rotation ticks, each row followed by its count of ticks:
The counts run from 0 to 151.
[ 55 133 147 130 171 106 111  99 129 142 104 142 176 113 119 125 104 146
 104 119 146 154 111  85 156 148  85 193  94 147 142 150 114 137 120 152
 122 128  91 169 150 124]  98
[ 60 136 146 145 139 119 150 133 150 129 112 145 144 149 177 145 120 154
  88 101 184 123  92 105 166 173  70 168 106 153 124 159 102 122 127 119
 125 112 120 162 110 147]  128
[105 122 136 167 139 106 122 157 128  82  80 194 141 121 132 110 111 115
  84 137 182 123 128 101 138 170 116 162 118 129 165 144  96 101 123 132
 125 122 113 112 154 126]  50
[102 104 146 134  81 112 120 178 134 120 159 144 152 158 126 112 152 145
 121 101 166 104 138 102 191 129  86 160 109 138 128 125 124  88 143 117
  85 114 130 161 137 201]  75
[108 118 113 157 132 121 109 113 120 125 101 148 143 120  93 124 165 138
 111 155 181 102  85  86 144 150  94 144  98  98 170 120 119  99 166 155
 120 115  90 100 181 109]  61
[120 116 156 123 163 124  99 149 168  88 141 146 134 129 176 105 109 127
  97 119  90  91 147  89 150 119  82 116 117 145 175 137 149  78 157 138
 164 152 134 116 133 138]  41
[ 98 150 135 160 161 109 123 136 195  64  94 138 117 130 138 159 111 150
 114 126 163  86 112 106 137 112 123 121  92 158 150 138 130  90 155 102
 164 108 119 128 132 112]  89
[ 99 136 103 135 163 108 100  90 163  97 100 154 141 114  99 129 165 146
 131 137 135  76  99  93 128 126 102 138  87 112 165 114 124  94 176 150
 155 108  92 107 170 102]  60
[141  86 109 113 126 124  90 135 167 104 138 122 153 163 142 131 120 134
 125 119 122  85  89  83 163  85 110 127  99 125 133  83 155  90 186 136
 140 138  89  94 134 141]  113
[150  88  98 115 106 126 103 129 158 136 131 140 152 168 137 146 106 117
 110 120 165 101  93 108 177 106 120 171  95 109 159  98 138  88 179 125
 131 131  66  94 119 155]  114
[ 85 116 133 129 161 114  98 165 139  65 119 182 148 108 168 104  87 146
 102 153 130 109 152  57 146 149  98 153 146 137 126 128 119 107 126 148
 147 112 155 134 140 147]  10
[ 75 107 177 162 141 111  69 172  99  76 135 122 160  94 160 121 108 147
  99 139 159 125 148  84 134 148  93 162 122 139 138 106 167 103 129 166
 131 130 138 153 149 156]  93
[132 122 121 142 138 111 120  97 140 164 146 135 201  94 144  99 132 111
  99  99 174 104  85 136 148 147  90 193 125 113 146 158 109 124 126 118
 128 150  79 140 120 160]  26
[115 114 114 139 131 133 101 100 130 124 127 132 178 116 156 125  98 103
  86 110 151 145  94 105 135 165 114 205 128  94 149  89 114 109 146 150
 138 132  55 119 137 140]  14
[137 117  93 136 154 117  84 130 155  59 121 147 160 115 171 120  90 107
 108 127 125  82 112 104 127 114 133 153 116 123 142  86 133  85 156 140
 174 125  91  82 125 126]  12
[ 61 125 121 117 166  89 100 139 138 100  92 137 150 122 130 124 134 177
 143 122 107  98 130  62 153 111  90 138  90 158 137  93 136 108 153 148
 141  95 134 140 146 112]  100
[ 83 121 121 111 131  99 131 146 170 101 155 153 181 138 136  77 125 152
 151  86 116  68 118  86 172 111  65 138  96 166 134 106 152 105 116 112
 145 131 116 128 138 128]  70
[109 104 143 171 148 131 113 140 136  96  86 147 128 114 117 140 103 118
  92 158 193 135  87 100 125 170  99 158 110 112 178 161 143  90 127 135
 151 135 116 124 157 101]  91
[136 137 138 154 164 113  76  91 146  89 127 134 154  88 139 147 125 107
  91 127 123 112 125 126 127 122 142 157  97 106 169  92 131  82 173 168
 154 135  74 111 143 141]  54
[ 98  92 140 138 104 135 119 163 145  98 144 155 175 123 174 109 102 125
  80 116 186 116 107  91 144 163  69 155 143 115 134 147 150 110  99 121
 155 146 127 128 116 134]  122
[138  84  98 130 103 138 131 133 156 143 138 150 160 170 130 142 114 115
 104 109 186 135  74 108 176 143 106 193 107 107 131 119 119 103 161 118
 117 127  80 122 122 164]  115
[123 106 115 114 125 129 109 123 130 121 122 192 173 131 136  78 103 124
  92 141 147 121 125  72 151 160  88 163 138 106 154 131 109 125 138 159
 134 148  97  97 154 149]  151
[107 157 151 142 172 120 109 112 184  78 123 143 110 135 144 150 132 136
  95 116 110 108 143  96 154 127 122 141 100 133 156 129 104  66 175 122
 154 104 135 166 126 166]  47
[136 128 105 119 179  96  92 114 185  83 130 163 164 106 136  99 108 132
 132 120 102  78 139 100 146 101 136 177 125 148 116 141 108  95 163 100
 175 111 125 151 111 147]  148
[145  93 100 133 171 131  94 123 114 136  96 137 131 152 120 146 145 106
 117 156 131 121  98 113 163 137 113 195  92  99 154 121 114  78 192 139
 123 121  92 118 155 151]  144
[ 66 133 135 106 153 104 117 101 149 142 158 128 172 107 151  93 150 162
 116  94 104  82 120  83 156 124  63 143 131 140 147 145 129 127 129 132
 144 115 128 161 124 151]  28
[ 49 134 139 142 158 128 133 133 168 107 120 120 145 136 170 152 127 157
 108 100 150  99  98  87 145 154  75 139 117 156 126 152 122 110 126  98
 143 110 150 175 125 122]  129
[143 114 145 127 125 117 118 115 193 126 126 172 141 133 103 101 100 126
  83 144 174 128 108 102 154 142  92 140 129 111 176 189 136  99 139 122
 138 159 105 121 137 140]  79
[ 46 157 140 143 148  93 142 104 133 109 126 152 172 111 148 117 113 138
 116  87 156 123 132 109 164 154  91 191 104 156 125 110  87 143 129 132
 120 106 104 160 144 151]  57
[117 121 143 125 118  96 115 160 191  97 164 135 142 153 125 120 136 149
 131  94 146  84 134 110 181 111 105 142 105 147 114 124 135  80 152  82
 134 119 134 163 107 182]  76
[ 87  92 116 104 125 107 131 135 144 136 130 175 193 140 115  77  80 131
 126 131 137 127 107  82 153 142  63 186 133 128 132 144 133 133 115 130
 150 140 106 139 143 122]  110
[129 137 138 168 171  94  80 115 143  91 112 114 163  87 166 144 108 127
 117 119 153 104 124 133 139  90 143 169  92 163 148 100 142  91 142 129
 152 127  92 116 113 144]  95
[117  74 125 126 161 143 115 143 108 143  89 145 144 165 159 142 100  98
  93 136 130 150  85  96 163 159  93 176 108 114 172 138 144  96 160 159
 141 156  99 120 154 126]  2
[100  91 116  96 121 123  82 145 159 100 155 129 170 146 146 108 104 144
 130 123  99  78 117  60 159 107  80 133 114 125 134  85 161 100 164 144
 152 121 115 119 131 142]  112
[107 157  86 127 151 103 112  85 180 103 110 144 150 135 153 150 144 142
 115 115 149  54 102  95 129 117 121 147 100 139 143 108  88 100 171 116
 148  98  98 102 130 134]  18
[102 106 165 135 121 107 102 178 166  76 150 146 145 130 174 108  91 140
 112 100 140 108 140  95 152 114  99 116 115 167 152 111 170  94 128 122
 152 142 125 113 109 138]  82
